Each path below is one point turned by a fixed rotation once a step. After each direction that follows a path, write how fast that rotation turns it, in degrees a step (0 if it stays still).
Each turn is a multiple of 5 degrees from 10 to 175, or 0.
path 1
[  6.5 -20.5  15.4  -4.5  22.4 -19.2  -6.3  -4.4   6.6  -3.3  17.5  21.3
  -3.9  24.1  10.6 -19.6  -9.5   5.1   1.6 -17.8   0.3 -37.9 -33.8 -17.2
   0.0  25.2  -5.3 -23.8   9.5   0.1  39.5   1.8  -2.8  -6.9   3.3  14.8
  11.6 -13.0  -0.2   9.1   3.8  -1.2  22.2   2.7 -17.9]
[ 13.9 -16.6  17.3  -1.2  31.2 -18.5 -15.4  -1.8   9.1   4.9  18.3  17.5
   1.6  18.9   4.7  -8.6  -8.8   7.9   8.0 -14.2  10.8 -37.6 -26.7  -8.7
   1.7  19.9 -10.2 -20.6  11.1   1.0  46.9  -3.2  -1.5   0.2   1.2  14.5
  15.7 -14.2  -7.8   2.2   1.5  -0.5  17.1  -3.2 -15.6]
[ 20.4 -12.6  21.7  -7.9  33.6 -13.0 -15.8   0.0  15.5  11.3  16.8   8.5
   6.0  23.5  12.5  -9.6  -6.8   5.9  11.7 -11.6   5.0 -38.0 -20.5 -11.3
   2.0  31.5 -14.7 -30.2   1.9  -3.0  31.0  11.4   0.3  -7.1   2.1  16.5
  13.4 -21.5  -4.1  11.3   4.0  -2.5  19.1 -10.4 -17.6]
[  8.8 -12.5  22.9  -6.9  25.2 -13.6 -10.1  -6.1   8.0  -2.8  16.4  14.0
  -5.3  23.9   9.5 -18.8  -7.4   1.8   7.8 -16.7  -8.3 -38.4 -26.7 -21.6
   6.2  29.3 -12.8 -30.1   3.0   2.4  30.9  12.5   2.1  -7.7   9.6  17.6
   6.9 -18.6   3.6  13.0   3.9  -4.1  15.7  -0.5 -20.1]
[ 11.2 -15.3  19.8  -8.8  31.8 -20.9  -8.2  -2.8   9.2  -6.0  12.8  12.0
  -7.1  15.1   2.5 -13.8  -9.0   7.1   9.3 -15.6   0.4 -38.6 -33.5 -12.8
   4.2  21.9  -8.7 -19.6   9.3   8.4  46.4   1.3  -1.3  -1.2   7.3  14.9
  11.5 -10.7   3.7   3.6   1.7  -7.8  12.2   4.6 -20.8]
[ 16.4  -6.7  25.7  -8.5  40.1 -15.0 -19.0   1.2  10.7   0.5  14.0   5.4
   6.0  15.7   4.8  -4.6  -5.5   9.1  13.9 -13.6   9.5 -33.5 -30.6  -2.5
   4.5  28.9 -14.1 -24.7   7.0   7.7  42.0   6.3  -0.3  -1.1   2.2  13.1
  11.1 -18.2  -8.0   4.7   4.0  -5.6  15.9 -10.2 -19.9]
[  9.6  -9.4  24.4 -13.6  31.7 -14.5 -14.7  -2.4   9.7   0.3   9.2   3.8
  -1.2  19.0   6.2 -10.6  -5.7  10.2  11.3 -15.2  -0.2 -34.3 -25.7  -8.9
   4.1  37.6 -12.3 -29.6   3.9   6.6  27.4  15.0   1.3  -4.7   5.3  18.1
   6.9 -20.0  -5.7  18.0  10.0  -6.5  16.3 -10.6 -21.1]
[ -0.7 -12.3  18.3 -12.9  25.6 -17.6  -6.5  -3.8   7.8 -11.7   8.5  10.4
  -7.7  17.0   3.7 -18.4  -7.2  11.4   5.0 -20.7  -5.8 -33.5 -36.9 -10.4
   7.7  29.0 -10.7 -23.9   9.6   8.0  32.9  10.4   1.2  -2.6   6.9  17.8
   5.7 -13.5   0.5  16.0   9.0  -7.2  17.0  -0.4 -21.9]
[  5.7 -12.3  15.3 -12.3  32.5 -21.3 -10.2   5.7   5.0  -7.3   9.4   7.2
  -2.9  17.3   1.5  -8.9  -5.9  15.4   5.2 -19.6   7.0 -29.5 -40.0   0.4
   5.4  27.6 -11.0 -21.4  15.7   6.9  42.3   1.5  -4.3   2.5  -1.5  11.3
  11.2 -14.4  -8.7  10.0   6.6  -8.4  21.1  -4.5 -22.3]
[ 10.1 -14.2  18.4 -12.0  27.9 -14.4 -14.1   5.4  10.7   2.3   7.7   6.0
   1.2  24.2   4.5  -7.2  -2.5  20.6  11.0 -15.7   8.7 -29.8 -30.5  -2.1
   3.1  35.2 -12.6 -27.4   8.3   0.2  27.4   7.4   2.7   1.0  -4.9  13.1
  10.5 -20.1 -12.2  16.4   9.5  -1.6  21.4 -14.5 -21.4]
[ -1.3 -14.8  20.2 -12.2  19.7 -16.9 -11.1   0.6   6.9  -5.2  11.2  11.7
  -8.1  26.9   8.3 -15.0  -8.4  11.9   4.5 -18.7  -2.9 -31.0 -34.1 -11.4
   7.3  37.3 -10.3 -25.8   5.3   1.1  19.7  12.6   2.2  -5.6   0.5  16.9
   6.0 -16.9  -5.8  26.5  12.9   0.7  25.3  -6.9 -17.7]
[  1.8 -17.0  14.5 -11.9  21.5 -21.3  -8.3  -1.3   5.3  -6.9  10.6  20.2
  -7.4  25.1   2.0 -16.7  -9.9  16.3   3.3 -22.4   2.4 -32.2 -37.3 -10.9
   5.3  23.6  -9.2 -20.7  15.7   1.9  35.7   2.6  -1.3  -2.4  -1.9  10.2
   5.4 -12.5  -6.2  14.9   8.8  -2.2  25.6  -0.5 -20.1]
[  9.2 -19.1  14.9  -5.9  23.7 -19.6 -15.9   5.3   9.9   6.2  14.7  15.4
   4.5  26.0   6.1 -12.0  -8.1  16.5   7.1 -16.4  13.6 -35.0 -27.8  -2.2
   0.3  27.1  -9.3 -25.4  14.2  -4.5  38.6  -4.2  -4.5  -0.6  -8.6  11.2
  11.5 -16.2 -15.2  10.0   5.6   1.0  26.0  -9.7 -18.4]
Speeds:
[-8.1 -0.2 -2.3 -3.9 -3.3 -2.1  0.6  4.1 -3.1 -4.6 -4.4 -2.4 -2.4  3.2
 -4.1  1.9  1.8  8.5 -2.1 -2.4  3.0  5.2 -6.8  7.1  2.0  3.1  1.8  1.2
  5.2 -0.5 -5.0  0.2  0.9  0.9 -6.9 -1.7 -3.7  0.1 -6.4  7.7  6.7  1.7
  5.3 -3.4 -1.4]
25
[  3.0  -0.6  -3.2   2.5   4.1  -4.2  -1.4   3.1  -1.7  -0.8  -0.1   0.0
   2.4  -2.8  -3.6   2.5   0.1   2.7   0.8   0.0   8.1   0.6  -4.0   5.4
  -1.1  -6.5   0.7   5.8   4.7   2.0  11.9 -10.5  -2.7   4.3  -2.7  -3.5
   5.4   3.6  -4.0  -7.7  -2.3  -1.6  -1.2   1.6  -0.9]
100
[ 5.2 -0.3 -3.6 -3.1  2.2  1.1 -1.5  2.5  6.6 -5.6  3.1  6.1  1.6 -0.3
 -1.1 -5.6 -6.8 -0.5  1.4 10.4  4.5  5.8  2.8  3.7  4.6 -1.1  0.6  6.5
  3.6  2.4 -5.3 -0.8  2.2 -3.0  2.7 -0.1  0.6  0.0  0.6  7.1 -1.3 -2.6
  0.5  3.4  9.9]
0
